One turning vector, and how many ticks it has turned
The counts run from 0 to 192.
[111  99 148  92  91 154  78 114 128 142 108 165 114 219 110  96 146 108
 112 135 112 152 166 151 129 135 126 135 124 117 169  98 175 125 151 117
 127 132  92  78 109 104 138 133 138 148 155 152  97 134 117 127] => 106
[110 149 126 145 119 130 190 132 136 133  77  96 142 134 161 122 148 133
 120 153 132 128 155 101 151 154 129  84 105  93 117 128 135 167 166 108
 131 148 157 128 120  78 119 156 115 168 101 125 190 168 152 135] => 58
[118 130  92 125 137 155 170 137 132 101  71 121 151 122 189 154 158 114
 114 142 140 161 164  97 135 118 130 131 127  81 131 143 136 159 125 106
 145 166 163 124 122 119 148 100 195 159 127  88 126 190 147 151] => 136
[158 135 130 197 162 137 169 165 132 162  94 105 137 122  89 124 124 133
 141 139 184 134  97 118  83 139 113 120 147 136 160 155 115 162 129 149
 111 107 166 149 119 160 117 126 168 164 108 124 160 115 138 166] => 67
[129 136 108 156 137 127 184 120 159 148  71 100 130 136 149 109 156 139
 143 137 139 117 113 108 173 174 124  80 109  96 119 150 162 176 169 117
 132 130 171 123 103  87 116 166 112 139  97 119 161 167 136 131] => 59
[146 102 132 131 181 157 149 172  84 150  87 141  93  81 118 112 119 138
 128 126  99 114 127  84 130 170  95 120 172 119 133 134 109 177 124 173
 120 118 101 121 114  91 172 102 149 114 156 114 133 126 123 124] => 53
[109 144 106 191 166 130 139 156  74 141 102  87  96 112 122 133 128 115
 142 148 167 117 152  86 117 177  94 107 147 139 113 146 142 174 151 128
 124 113 174 137 124 111 145 161 147 121 123 142 175 124 138 179] => 145
[101 133 106 175  85 174 123 128 106 160 134 168 130 130 157 128 132  99
 140 187 166 131 123 118  82 127 108 152 127 133 132  96 128 147 164 143
 109 117 155  89 111 143 112 105 183 106 154 140 138 158 153 173] => 42
[ 96 111 130 115 112 196 150 102 125 162  92 127 116 139  83 121 128 124
 107 142 101 146 130 140 147 159  95  60 125 125 169 137 152 145 109 171
  93  89 138 122 120  97 141  93 113  85 147  92 116 126 182 125] => 141
[117 128 116 129  74 182 128  88 132 176 116 165 154 136 133 106 115 143
 130 177 124 111 106 137 109 136 101 108 104 148 159 104 138 144 161 196
  87  91 136  95 104 119 111  91 156  92 152 133 105 119 143 125] => 40
[145 148 132 137 153 161 171 165 160 154  94 102 122 136 116 127 161 121
 133 119 148 157 107 150 147 126 132  74 115  83 138 140 120 184 127  95
 145 150 150 144 130 134 140 159 128 194  83 122 138 172 125 119] => 160
[121 138 105 132 121 166 113  95 138 153  87  98  95 186 141 143 151  99
  91 138 168 143 107 118 118 132 183 151 114 122 124 124 128 137 147 135
  99 187 136 108 161 145 152 122 133 185  71 148 129 137 138 139] => 93
[147 134 131  76 118 184 113 120 148 172 105 145 124 177  85 126 165 110
 138 115 122 157 140 182 111 118 115  75 127 134 159 139 119 132 123 146
 123 136 108 109 122 140 152 146 114 187 134 125  81 134  87  94] => 184
[140 133 105 115 141 103 111 102 129 106  45 110 140 152 100 116 124 188
 130 140 128 131 150 122 105 149 130  89 136 135 151 169 142 146 131 164
 114  81 158 142 105 139 140 149 156 158 130 124 118  96 114 171] => 148
[140 115 159 107 147 157 165 143  66 165 106 113 131 120 104 146 128  80
 123 134 135 103 144 130 107 141  73 112 159 158 152 128 116 157 160 184
  98 129 118 119 152  83 149 144 139 133 159 118 153  96 108  86] => 31
[136 136 133 169 143 143 148 158 142 114 111  97 133 144 162 116 154  96
 110 138 156 168 116 124 157 115 121 153  87  76 143 126 140 151 144 101
 136 178 136 168 125 115 142 142 193 166 100 137 162 170 126 142] => 0
[122 137  89 113 115 127 110  78 149  97  31 112 159 181 100 110 125 176
 117 161 109 152 157 117 105 142 148  98 135 130 148 143 148 147 135 152
  97  98 150 136  92 146 135 144 154 145 126 133 111 116 137 163] => 149
[149 105 178 127 140 132 154 174  97 143  99 164 146 110 103 100  98 138
 145 153 132 117 126 116 107 115  95 127 164 106 153 122 109 213 139 166
 122 115 107  74 113 102 132 115 162 121 152 125 138 125 141  92] => 132
[132 125 106 124 150 141  95 111 143 122  46 126  95 167 118 140 130 161
 101 121 145 182 137 122  91 126 167 114 144 101 121 162 148 141  83 132
 131 131 143  83 126 168 159 110 150 170 101 130  95 135 141 178] => 70
[ 90 142 150 140 155 148 117 181  86 117 129  78  92 158  70 118 132  76
  98 150 113 152 139 112 156 160 101 134 118 133 148 109 135 168 130 125
  90 156 107 152 130  97 162 155 152 109 139 166 162 105 149 120] => 166
[149 108 137  99 143 161 171 131  57 155  93 124 155 116 134 142 147  88
 116 135 141 103 147 117 111 142  89 117 148 156 159 136 109 137 159 208
  93 122 133 131 136  87 141 146 143 149 163 108 153  94  96 118] => 32
[137 116 127  97 127 153 144 118 148 145  64 165 141 162 100 145 132 159
 155 126 127 143 175 166  81 115 119  75 159 133 171 160 147 166 111 132
 139 102 139 104 108 142 136 118 159 185 143 100  83 152 124 120] => 47
[134 130 142 116 132 173 111 100 140 152 108 115  87 192  90 111 140 119
  81 102 134 170 119 173 149 126 109  96  97 121 185 165 187 118 102 153
 113 122 112 113 137 119 144 107 141 136 125 118 100 125 158 125] => 4
[ 80 112 111 130 116 191 145 145 158 132  88 122 113 140 121 117 149  83
 123 150 125 149 154  96 109 156 150 123 184 105  85  81 128 191 128 100
 118 172 140 106 119 139 143  90 125 134 136 120  95 165 142 100] => 50
[118 173 139 136 134 145 140 166 117  99  98 121 142 139 114 150 126 126
 103 156 144 183 158 135 127  79 128 117 101  72 159 131 109 173 112 107
 126 148 140 116 124 137 142 147 188 186 111 150 165 163 170 151] => 158
[105  90 112 107 126 196 110 103 136 154 112 144  80 177 157 126 165  80
 113 112 124 148 159 143 124 164 123 139 148 134 135 119 185 112 121 115
 137 162 109 101 134 123 163  80 143 122 144 115  75 159 109 115] => 27
[108 103  98 121  98 164 107 102 153 152  62 166 116 173 149  97 145 130
 143 155 128 142 158 111  98 165 150 140 171 127 117  89 164 135 161 125
 130 135 127  97  86 125 134  91 134 153 137 133  89 164 114 159] => 128
[119 123 117  85 133 137 145  91 115 109  86 112 126 179 177 177 138 122
  90 132 138 117 172 140 120 115 127 160 117 150 150 132 172 136 137 142
 106 170 134 131 153 109 150  85 207 148 113 114 131 142 145 111] => 114
[ 88 141 104 183 149 156 130 158  79 138 111  99 102 112 124 130 140  82
 131 172 167 144 146  87 130 173  99 115 137 130 100 127 130 161 137 136
 102 114 171 113 126 118 135 142 133 106 135 143 176 132 165 176] => 144
[ 96 136  87 119  95 144 112  88 161 102  54 102 155 188 101  89 129 153
 110 171 117 154 146 106 115 135 169 110 127 109 129 103 139 167 135 128
  96 130 159 132  96 152 123 125 147 147 116 134 112 118 153 161] => 150
[ 94 118 145 122 136 167 115 158  85 147 129 129  60 166 116 136 123  72
 111 126 120 106 155 137 126 156 103 156 152 150 130 106 151 174 138 124
 121 171 113  95 154  82 153 110 142 112 143 144 128 118 139  76] => 29
[130 131 122 122 155 150 170 122 165 150  90 121  83 136 114 133 127 156
 122 103  95 112 125 144 172 166 110  65 124 130 133 160 167 189 122 131
 135 130 139 129 128  85 141  94 138 116 103  96 121 158 167  84] => 139
[159 135 129 134 164 174 154 144 172 163  89 107  99 140 105 110 177 123
 134  92 125 160  95 149 160 147 116  57 109  86 144 155 138 164 115 125
 132 137 134 150 107 138 161 149 117 166  98 114 121 165 106 117] => 161
[154 147 136 151 151 106 146 158 125 162  95 162  95 122 128 153 114 162
 171 123 165 106 134 145  76 125 101  99 156 144 138 167 141 185 153 117
 149 106 165 103 117 141 140 135 194 168 124 119 126 150 119 138] => 45
[119 126 125 178 162 116 107 151  95 107 141  79  77 166 116  99 131  82
 124 128 162 138 103 112 144 127 103 164 125 120 143 144 174 183 148 112
 116 149 141 136 132 133 159 143 193  91 132 147 127  98 113 118] => 87
[143 144 127 141 113 160 107 111 149 197 102 136 121 161 107  92 137 130
 132 143 128  93  55 130 126 165 145 141 109 132 114  90 104 165 212 164
 101 152 105 111 123 111 127 144 120 148  96 171 146 129 102 114] => 16
[146 137 113 167 171  96 134 145  91 135  78  91  88 116 121 131 118 146
 147 137 152 109 147 100 111 176  93  98 146 145 116 173 136 169 148 143
 123  98 171 140 116 119 146 176 148 139 121 136 159 108 118 169] => 146
